A single turn carries every row of the set below to another of its rows. Some are shown first; where does it send the rows asked next?
Bati: [-14  -3  22  17  -9  12  -2   1  -8   4   9   5   5   3   1  -4  20  -3
  -2 -18]
kop: [-15 -25  17   4   8   4  -7 -16  -7  -2  11  17 -12  10  13  11   6 -18
  -3  -2]
reti: [ -6 -20  20   6   3  -4  -1 -12  -9   0  23  14  -7   3   4  11   3 -14
  -1 -11]
nabi: [-17 -18  11  23   6  18  -7  -9  -4   1  -6   1  -5   4   8  -6  19  -3
  -7 -13]
divir: [-12 -11  15  20   4  17 -10  -5 -10  -4  -3  -6   1   3  13  -8  18  -5
  -4 -18]
Pafu: [ -5 -10  11  17  12  17  -8  -5  -8   1  -3  -5  -5  -1  11   1  18  -3
   1 -20]
mam: [ -7 -14   9  18  -4  21  -6 -18 -11   5   8  -7  -2  14   4  -8  18 -14
  -3 -14]
fes: [ -6 -13  13  13 -10  24  -7 -18 -19   9   2  -3  -3   6   3   0  18 -16
   0 -16]
remim: [-11 -20  17   0  -1   2  -5  -8  -9   2  21  15 -11   7   5  11   3 -23
   0  -4]
posum: [-10 -11  10  19   0  24 -16  -9 -11   1  -5  -2  -8   0   9  -1  19  -7
  -7 -16]
Guf: [ -8 -20  18  10   3   0   1 -15 -11   2  23  16 -14   9   1   7   6 -22
  -4 -11]
Fufe: [-11  -5  22  11  -4  14 -12  -2 -16  11   8   3   3  -2   4  -7  25 -12
   1 -16]
fik: [-17 -15  19   6   9   3 -10  -4  -3  -2  15  20 -10   4  14  11   8 -12
  -7  -2]
fezi: [-12 -16  21   3   3   1  -6 -12  -8   0  20  17 -15   5   7   7  -1 -18
  -7  -5]
femuv: [ -9  -1  19  14 -10  19 -10  -2 -17   3   4   1   2  -2   7   1  20  -8
  -1 -20]
rokan: [ -9 -28  14  10  12   0  -3 -16  -6   0  13  13 -13   2   8  11   2 -14
  -5  -8]
Limu: [-14 -20  21   4   8   1  -6 -13  -8  -4  12  15 -17   3  11   6  -1 -16
  -7  -6]
Kelep: [ -8 -15  13  11  -3  18 -15 -18 -17  10   7  -1  -6   8   0  -9  24 -17
   3 -14]
zot: [-11 -19  15  15  -8  16   1 -21 -12   5   5  -1  -1  14  -2  -6  18 -14
   2 -17]
bikir: [-14 -16  22   1   0   1  -5 -10  -9  -2  20  19  -8  10  10  12   7 -16
  -1  -5]
Ziv: [-10  -5  19  16  -7  17   0  -3 -14   9   8  -3   9   3   7  -5  19 -10
  -3 -15]
virak: [ -9 -18  18  12  10  -3  -6  -4  -4  -1  18  17 -10  -3   9  11   3  -7
  -7 -10]
gor: [-15 -16  20   4   6   1  -7   3  -6  -2  15  17 -10  -2  12  12   4 -16
  -3  -5]
Retas: [-15 -16  23   5   7   1  -4  -7  -7   2  14  19 -14  -1  11   8   0 -16
  -9  -3]
Puger: [-12 -14  24  13   8  -2   1   1  -8   1  17  20  -9  -2   8   8   8 -15
  -7 -11]
rugus: [  1 -13   7  14   3  20  -5 -19 -11   7   7  -7  -6  11   1   1  18 -12
   4 -19]
sur: [ -1  -2  17  12  -1  16   0  -2 -12  12  10  -1   3   1   4   4  20  -8
   3 -20]
Lafi: [ -9 -14  13  16   4  26 -12  -3  -5   1  -4  -2  -6   8   3  -3  19  -3
  -4 -19]
sozum: [-13 -14  15  15   7  16 -20  -7 -13   2  -4   0  -6  -1   9  -9  24  -9
  -1 -16]
tuse: [-14 -26  13   5   9   4 -11  -9  -6  -6  10  13 -16   5  11   9   3 -19
  -3  -5]
karo: [-12 -25  17  15  15   0  -4 -12  -7  -7   9  15 -19   3   9   5   6 -16
  -7 -11]
Tuleb: [ -6 -17  14  11  -5  26  -3 -12 -12  11   1  -3  -2  12  -3  -2  19 -12
   1 -17]
Sor: [ -8  -7  23  10  -6  20  -4   2 -11   4   2   0   3   5   2  -1  19  -5
   1 -22]

Bati -> zot
gor -> remim
Lafi -> Sor
And these:
Retas -> fezi
Kelep -> sozum
virak -> reti
fik -> bikir
fes -> posum
Pafu -> sur
karo -> Puger
Ziv -> mam

A single turn carries every row of the set below to another of its rows. Some are shown first; where does it send the rows asked next?
Lide: [ 9 -2  5  6 -3  3  0 -8  5 -3 -3  6  2 -7 -4  5 -7 -6 23  7 -4  2]
Muk: [ 13  -4   3   3   2  -1   9  -8   0  -2   6  -3 -11  -5  -7  -9  -5 -10
   7   3 -12  -3]
Vobil: [  7   8 -10  -1   3  -4   3  -8  -2   6   0   5  14 -18   6  -2  12  11
   7   3   6  -1]
bef: [  2   0  -1  -1  -3   1 -10  -1 -13  -4  -3  -2  14   2   3   1  12  -8
  -2   0  10   5]
Nila: [  1  -3  17   4 -11  -7   4   1   2  13   4   3   6 -10  -3  -7   4  -4
  -9   3   4  -6]
Todog: [  5  -1  -3  -5  -3   2 -10  -2 -15  -2   0  -5   6   4   1   1  11  -9
  -7  -3   4   6]
keza: [ 11   4   5  11   4  -6  12  -7   2  -8   5  -4  -1  -7  -7 -11   1  -6
   9   6  -6  -6]
notu: [  6  -5  16   8 -15  -2  -1   2   9  13   0  -2   2   1   2   3   3   2
  -7   3  -1   4]
Ravok: [ 10   2  -7  -5   6  -7   9  -2  -2   5   8  -6  11 -14   6  -8  16   9
   5   1   1  -2]
mamus: [ 15   1 -13 -11   1   0  -1  -6   4  10  -1  -5  -5  -8   8   6   5   9
   1  -3  -2   6]
seg: [ 14  -4 -11  -7   5  -4   8  -3   1   8   7 -10  -1  -7  11  -5  11   9
  -1  -2  -4   3]
vire: [  5   5  15   8 -16  -4  -1  -1   0  12   2   7   7  -9  -9  -2   6   1
  -8   3  -2  -1]
luva: [ -1  -1  -6  -8   2  -5   2   4   4  -5   9   9  -1  -9  -2  -3  -5   7
   3   4 -15 -15]
sugus: [  7   7  16   6 -16  -4  -4   0   9   9  -4   1   3  -5  -7   5   3   1
  -7   2   2   0]
Gab: [  2   7  -6   4   0  -3   0   4   9 -10   5   7   3  -2  -1   2  -1  15
   6   7 -16  -9]
fef: [  5  -8  19   0 -13  -5   2   6   5  13   6  -4   5  -4  -2  -1   5  -3
  -4   1  -2   0]
molib: [ 9  5  6 16  0 -1  7 -8  4 -8 -1  4  7 -7 -4 -4  0 -3 19  9 -3 -2]
toz: [  4  -1  -3   0  -1   0  -6  -2 -14  -4  -1  -6   7   5   4  -3  12  -8
  -9  -1   7   4]
pupo: [ 10  -8   2   0  -1   4   2  -9   3   2  -1   3 -10  -5  -2   1 -11 -10
  13   4  -7   0]
lovur: [  0   6  -8   3   2  -5   3   1   5  -8   6  10  -1  -6  -2  -4  -4  12
  -1   6 -13 -14]
zafon: [  4   0  -2   2  -3   1  -6  -1 -15  -5   1  -5  13   4   3  -2  15  -6
  -4   0   5   6]
vakid: [ 12   7 -13  -5  -2   2  -4  -9   0   9  -4   6   6 -14   4   7   8  12
   7   0   0   6]
tadum: [  3  -2  -4  -1  -4   4 -10  -4 -16  -1  -3   0   9   3   4   1   9  -7
  -5  -1   6   7]
kuleg: [ -2  -8  -5  -4   1  -1   1   4   6  -2   9  10   1  -4   5   1  -6  10
   8   6 -15 -10]
Vab: [ -1  -2  -4  -1   1  -2  -1   5  13  -8   4   6   2  -2   6   5  -5  12
   9   7 -10  -9]

pupo -> Muk
lovur -> Gab
Nila -> vire
And these:
tadum -> Todog
Ravok -> Vobil

